In the data rows, 128 means zero.
Here are some points, one per row:
[ 71 102 121 123  51 124 160 146  94 155  76 131 127  93 155 123 142 130
  86 119 159  54 107 160  82  75 178 170 163 138 154  36  88  82 147 243
 100 145 123  89 119 200  58 142 139  83  85 152]
[139 157 159  62 143 176  81 110  17 154 172 146 185 142 104  27 133 143
 165 163 198 127  96 129 169  95 193  99  75 131  93 161 100 102 152 124
 126 160  96 138 186  68 180 236 115 151 117 116]
[ 95 166 128 117 172 127  69  38 179 114 162 142 108 117  87 136 137 149
 148 121 125 101 157 115 158  83 179 151  78  97 139 115 122 140  51 144
 104  94  90 136  96  25  74 155  78 153  97 115]
[102 154 199 238 106  86 168 145 105 116 113  77  71  63 126 156 161 156
  67 220 118  95 104 139 183  57 158 114  92 110 141 133  90 176  83 120
  81  94 187 191  62 104 165  79  43 166 139 108]
[155 141 144  91 190 145  97  86  65 131 158  82 133 125  96 131  67 131
 188 228 241 121 114  97  85 178 145 174  62 162 177  81 163 137  77  78
 162  48  89 182  70 130 137  72 151 184  91  79]
[117 172 133 171 106 173 149  28 100 166  95 120 111  94 131 138 132 133
 154  27 114 164 141 124 152 131 111 115  73 118  99 124  84 164  81 167
  88  84 124 177 158  92  93 127 203 178 139 107]
[145 115 129 103 112  93 142  85 151 143 140 109  21 155 124  50 173 224
 109 116 133 142  25 134 176 128 149 168 164  87 103 112 192 149 201 189
 108 132  88 129 131 170 155 115 187 118 182 182]
[ 43 193 126 132 133 236 114 106 193 159 116 115 154 173 105  96 148  93
 150  84 146  62 152 128 101 142 132 172 112 145 129 164 177 168 119  72
  72 121 176  87  83 141 118 160 116 154 140 125]
[114 148 110 120 169 125 143  93 106  97 137 123 169 159  95 100 128 143
 156 110 179 167 117 153 123  64 173 143 139 110 124 173 153 190 206 161
 123 133 119 161  27  64 127 112  80 135 247  77]
[163  80  68  93  54  91 214 125 135 148 195 102 119  62 107 174 120 111
 158 142 148 156 131 140 144 134 203 246 107  84 104 168  99  95   9 156
  71 172  79 188 124 148 159  90  80 132 161 154]
[157 148 108 187  86 142 135  75 127  70 122 159 164 150  74 135 117 199
 148 112 143 112  46  44 108 108 191 121 117 133 143 113  81  65 119  41
 120 119  72 130  95 182 118 117 121 142 140 150]
[128  97 120 143 172 214 128  31  97 112 176 124 111  97 102  75 113 140
 120 126 132  66 142 150  63  80  59  95  93 110 116 150  91 113 136 160
 198 161 178 179 136 130  99 109 135 154 112 187]
[117 146 238 191 246 131 133  93 117 184  73  69 150 150  73 109 144 142
 145  66  77 192 141 111 127 143 152 124  35 101 141 134 142 108 161 141
 134 161 123  58  78 172  83  69 124 162 105 103]
[115 151 171  89 120 157 131  80 107 143 144 105 157  94 125 157  64 198
 117  92 113 139 153 171 129 127 159 194  81 176 226 106  29 162  66 121
 125 114 138 181 113 173 154 148  77 184 123 143]
[105  87  21 141 193 212 194 106 119 137  94 109 146 215 178  99 115 148
  60 152 167 123 105 142 178  27 120 169  84 112 206  87 190 132 122  47
 117 133 165 193 122 101 141 149 143 173 112 166]
[129 107 138 118 157 167 138  55 156  72 131 109 136 137 199  87  87 101
 164 158 116 118 144 136 174  72 142 120 101 123  95  69 168 163 146 135
  68 208  22 152  97  78 170  55  80 207 217 131]
[122  66 115 151 111 106  94  73 128 122 123 109 209 124 106 120  34 114
 140 128 144 122 181 173 196 141 135 119 141  83 113 142  87 205  85 142
 115  99 111 132 162 171 135 163  66 167 170 129]
[162 126 158 136 193 165  68   3 120  97  80 129  89  14 120  67  95 121
 134  83 156 137  25 141 151 152 132 171 123 150 158 143 138 137 163 111
  92 189  97 169 135  95 109 148  13 138 154  98]
[118 139 191 133 189 162 131 137 114  79 170 129 210 179 115 112 168 115
  71 126 177  56 133  93 156 255 148  90 108  96 159 150 130 151 135 128
  75  88  86 164 188 135  52 115 138 126 129 199]
[107 108 139 100 154 140  57 144 191 138  73 172 140  56 116 162 172 161
  89  69 200 128 124  76 132 130  79 181 124  88 197 143 134  99  95 114
 119 157 130 122  55 143 178 147 172 177 164 153]
[ 89 123 173 155 183  99 155 107  52 188 147 219 118 150  90 124 118  87
 157 106  92  66  10 134 166 156 143 120 155 144 185 114 132 112 105  69
 115 134  91 168  79 121 158 133 145 172  63 148]
[127  72  92 122 139 145 142 128 185 151 151 189 122  65 125 107 135 133
 125 113 125 118 205 189 128 103 145 171  61 203  64 131  65  77 177 172
  45  86 155 148 105  99 180 138  77 237 194 230]
[195 120 209  91 133  73  93  65 113 119  93 138  42 142 131 139 137 156
 168  61  61  83 209   4 102  71 146 166  50 133 145  98 183 190 152 111
 119 164 221 136 147 162 117 193  20 197 124  86]
[130  55 119 181  85 131 176 118 115 192 140 111 114 124  70 104  83 161
 161 109 110 120 125 130 117 133 127 117  96 113 163  83 132 134  98 123
  71 150  88  48  61  41 187 163 127 122 137  85]
[127 102 128  63 102 116  97 149  75 167 121 147 149  32  43 170  80 146
 115 175  87 157 150 178 138 141  78  82 131 141 207 182 144  90 151 100
   0 133 145 210  96 193  23 169 195 188  80 138]
[103 135 129 147  90  99 138 137 111 112 144 155 165 108 153  46 158 112
 194 112 184 106 129  92 157 119 106 144 158  98 201 190 138  76 119 122
 115 126 109 119 177 110 165  56 111 123 107 137]
[157  87  79  85  82 141 106 106 132 123 137 152  60  98 114 156 102  58
  87 127 133 165  82 145 101  48 136 108  69 163 180 152 227 144 108  82
 183  74  92  89 123 104 150 173 122 123 186 148]
[100  36 178 127 151  55  46  44 147  99 123  57 137  95 130 116 189 152
 174  63  82 112  98 144 122 170 184 161 132 139 159 125 124 113 190 124
 123  84 123 171 125 157 135 120  95 159  85  84]
[103 129 116  83 111 136 111  88 108 191 111 117 100 142  72 142 119 118
 143 127 122  98 152 124 174  73  89 206 106 125 164 101  70  98 208  60
 110 118  70 129 173  88 123  86  43  59 122 145]
[140 109 119 112 153 171  76 129 141 173 170 150 179 141 118 189 152 115
 132 166 108 124  50 102 159 111 132 152 120 157 137 101 143 161 107 209
  91 147 157 161 138 121 141 125  99 135 146 142]
[ 64  54 189 131 121 138 188 155 154 118  85 229  88 138 102 128 173 156
  65 145  30 101  81 128  11  37  93 186 134 110 176  97  81 122  91 168
  74 107  59 170 193 186 131 175 126 122 126  87]
[137 129  13  64 160 159 135 163 133 197 109 112 120  66  81  97 194 135
 213 149  86 106  82 141 100 111 110 101 114 107 177 126  66 170 121 108
 161 140  95 164 142 113  78 141  71 179 165 156]
[139 132  92 146 121  54 124 150 201 143 136 172  28  98 174 178  87  80
 218 178 200 176  79 134 155 136 120 147 135 104 165  90  89  90 142 156
 126 110 171 160 129 109 108 182  97  85 153 150]
[  0  98 140 152  76 112 144  69 173 188 160  51 154 114 106 119 111 158
 147 126 102 179 154   0 198 129  97 170  80 137 191 178 213 144 102 207
 111 128 126 212  88 110 122 130  93 163 132 156]
[109 102  80 183  83 205 120 108 128 162 138 114 101 151 158  89  76 176
 121 157  87 135 178  92 184  98 182 174 136 137 181 197 121  95 157 242
 105  98  54 125 106 195  88  83  30 181 155  78]
[195 140  75 171  92 110 161  92 179 120 187 147 181 118  72 163 132 150
 172 111 116  69  83 132 168 128  85 162  83 181 130 147 133 121 146 134
 116 161  61 163 148 124 168 164 163  84  80 100]
[190  89 153  97 134 148 106  72 177 169  89  69   2 174  80 192 102 132
 105 104 170 155 113  74  11  41 133  99 151 147 175 144  96 147 158 175
  85 145 213 116 167  77 181 106   0 200 141  93]
[110  92 114 147 110 142  81 132 108 178 111 166 158 111  81 154 118 163
 112 103 118 122 133 113 173 118 127 151 132 150  58 105 127 144 133 124
 151 139  97  84 104 110  80  96 129 191 124 107]
[ 99 100 168 102 131 167 178  90 125 130 159 167 173  92 104 113 114 195
 155 137 156  93 139 146 126 185 204 185 109  99 107 140 133 174 162 118
 139 121 145 139 173 135  26  64 132 200  93 140]
[117 116 188 100 167 203 140 178 133  91 153 117 118  53  92 182  37 167
 216  51 151  83 165 159 169  79 147 138  89 117  93 133  95 134 152 158
 150 121 108 198  93  79 129 174 145 146  90 154]
[102 116  95  81 180  68 137 131 151 158 143 152 103  95 179  85  42 131
  74  61 130 165 140  61 117  94 157  85  78 124  98 125 123 156 134  75
  76 149 141 156  85 193 188 118 118  85 128  67]
[ 82 160  72 130 134 132  94 140 122 104 152 138  97  94 119 150 134 177
 195  74 155 133 132 141 149  54 123 141 146 148 155  89 174 152 107 168
  94 129 113  77 148 126 213 100  76 121  67 141]
[ 72  84  98  97 140 140 102  92  86 108 103 146 100 139 144 132 183 198
 119 145 100 133 114 132 163 198 147 147  60  88 147 208 109 153 124 156
 104 113 103 129  91  98 126  79 111 107  24 111]
[125 103 122 216  81 117  83 196 142 166 150 121 103 141 112  63 127 208
 114  60 114  82 109 164  92 108 114 163  98 134 159 100 129 129 112 196
 118 166  79 151 105 131 107  90 116 107 193 131]
[111  77 182 143 165 143 103 102 101 115 112  98  92 129 182  97 184 174
 177 119 140 172 152 100  89 105 149 146 255 241 136 158 109 139 106  75
  94 165 135 125 154  84  71 140 105 100 179 158]
[141 101 135 110 126 177 107 108 185 174 105 159 103 142  88 114 109 142
 123 140 160  99 185 123 173 133 179 135 170 190 165 142 121 143 111 135
 157 176 111 203  96  84 168  73 142 132 127 134]
[148 158 169  70 111 120 153  69 164 121  50 106 167 190 180 110  67 192
 186 138 142  89  52 177 147  90  82  70  91 124  62 171 208  94 109 141
 120 143 109 107 101  63 106  90  25 117 146 128]
[177 100 193 178 150 243  89  36 124 226 110 162 206  94 195 122 160 195
 124  99 116  91 182 133  73 111 158 142 107  76 135 157 143 203 169 107
  98  79 119 132  92 153 113 103 117 146  86 207]
[159 127 138 117 108 118  98  83 132 120 161 128 136 188  68  87 119  72
 165 120 163 173 126 169 135  83 104 144 104 127 149 116  62 171 113 133
 100 151 107 181  83 127  72 138  67 229  26 212]
[164 101 116 135 141 134 138 140 179 124  45 132 115  78 111  51  90 117
 104 143  79  81  81  78 113  99 152 186 156 127 219 147 116 158 132 183
  94  94 161 102 140 102 143  86 151 144 121 158]
[158 123 144 135  55 219 127 134 126  92 153 109 133 126 141 119 110 151
 117 136  55 202 124 135 174 180 120 162 161  98 125  69 156 103 164 111
 152 119 209 169  97  92 162 152  71 114 119 179]
[183 155 101 118 224 114 234  97 115 149  80 143 129  97  85 115 163 189
  66  98 156 100 206 109 101 185  92 140 161 132 153  98 165 148 167 183
 133 139 128 182 115  95 172 146  19 195  99 133]
[100 201 119 151 170  62  58 132  84 130  99 135 108 175 133 192  44 108
  79 171  91 124 107  84  38 133 220 201 135  95 143 158 143 114 145  87
 144 148 115 150 174  51 144 138 130 228  28 104]
These points spread out most along one direction. Take the direction at right angles to it along which they spread out most. Go by this last direction. For each point below, how far along it does it lie, from 0 to 99? The average is 50, and the first point in the table lies past the average. One standard deviation of the points above along it is 16.
[117 116 188 100 167 203 140 178 133  91 153 117 118  53  92 182  37 167
 216  51 151  83 165 159 169  79 147 138  89 117  93 133  95 134 152 158
 150 121 108 198  93  79 129 174 145 146  90 154] 51
[190  89 153  97 134 148 106  72 177 169  89  69   2 174  80 192 102 132
 105 104 170 155 113  74  11  41 133  99 151 147 175 144  96 147 158 175
  85 145 213 116 167  77 181 106   0 200 141  93] 11
[102 116  95  81 180  68 137 131 151 158 143 152 103  95 179  85  42 131
  74  61 130 165 140  61 117  94 157  85  78 124  98 125 123 156 134  75
  76 149 141 156  85 193 188 118 118  85 128  67] 44
[177 100 193 178 150 243  89  36 124 226 110 162 206  94 195 122 160 195
 124  99 116  91 182 133  73 111 158 142 107  76 135 157 143 203 169 107
  98  79 119 132  92 153 113 103 117 146  86 207] 37
[137 129  13  64 160 159 135 163 133 197 109 112 120  66  81  97 194 135
 213 149  86 106  82 141 100 111 110 101 114 107 177 126  66 170 121 108
 161 140  95 164 142 113  78 141  71 179 165 156] 60
[157  87  79  85  82 141 106 106 132 123 137 152  60  98 114 156 102  58
  87 127 133 165  82 145 101  48 136 108  69 163 180 152 227 144 108  82
 183  74  92  89 123 104 150 173 122 123 186 148] 51
[139 132  92 146 121  54 124 150 201 143 136 172  28  98 174 178  87  80
 218 178 200 176  79 134 155 136 120 147 135 104 165  90  89  90 142 156
 126 110 171 160 129 109 108 182  97  85 153 150] 66
[145 115 129 103 112  93 142  85 151 143 140 109  21 155 124  50 173 224
 109 116 133 142  25 134 176 128 149 168 164  87 103 112 192 149 201 189
 108 132  88 129 131 170 155 115 187 118 182 182] 62
[183 155 101 118 224 114 234  97 115 149  80 143 129  97  85 115 163 189
  66  98 156 100 206 109 101 185  92 140 161 132 153  98 165 148 167 183
 133 139 128 182 115  95 172 146  19 195  99 133] 33
[129 107 138 118 157 167 138  55 156  72 131 109 136 137 199  87  87 101
 164 158 116 118 144 136 174  72 142 120 101 123  95  69 168 163 146 135
  68 208  22 152  97  78 170  55  80 207 217 131] 30
[100  36 178 127 151  55  46  44 147  99 123  57 137  95 130 116 189 152
 174  63  82 112  98 144 122 170 184 161 132 139 159 125 124 113 190 124
 123  84 123 171 125 157 135 120  95 159  85  84] 41
[115 151 171  89 120 157 131  80 107 143 144 105 157  94 125 157  64 198
 117  92 113 139 153 171 129 127 159 194  81 176 226 106  29 162  66 121
 125 114 138 181 113 173 154 148  77 184 123 143] 51
[125 103 122 216  81 117  83 196 142 166 150 121 103 141 112  63 127 208
 114  60 114  82 109 164  92 108 114 163  98 134 159 100 129 129 112 196
 118 166  79 151 105 131 107  90 116 107 193 131] 70
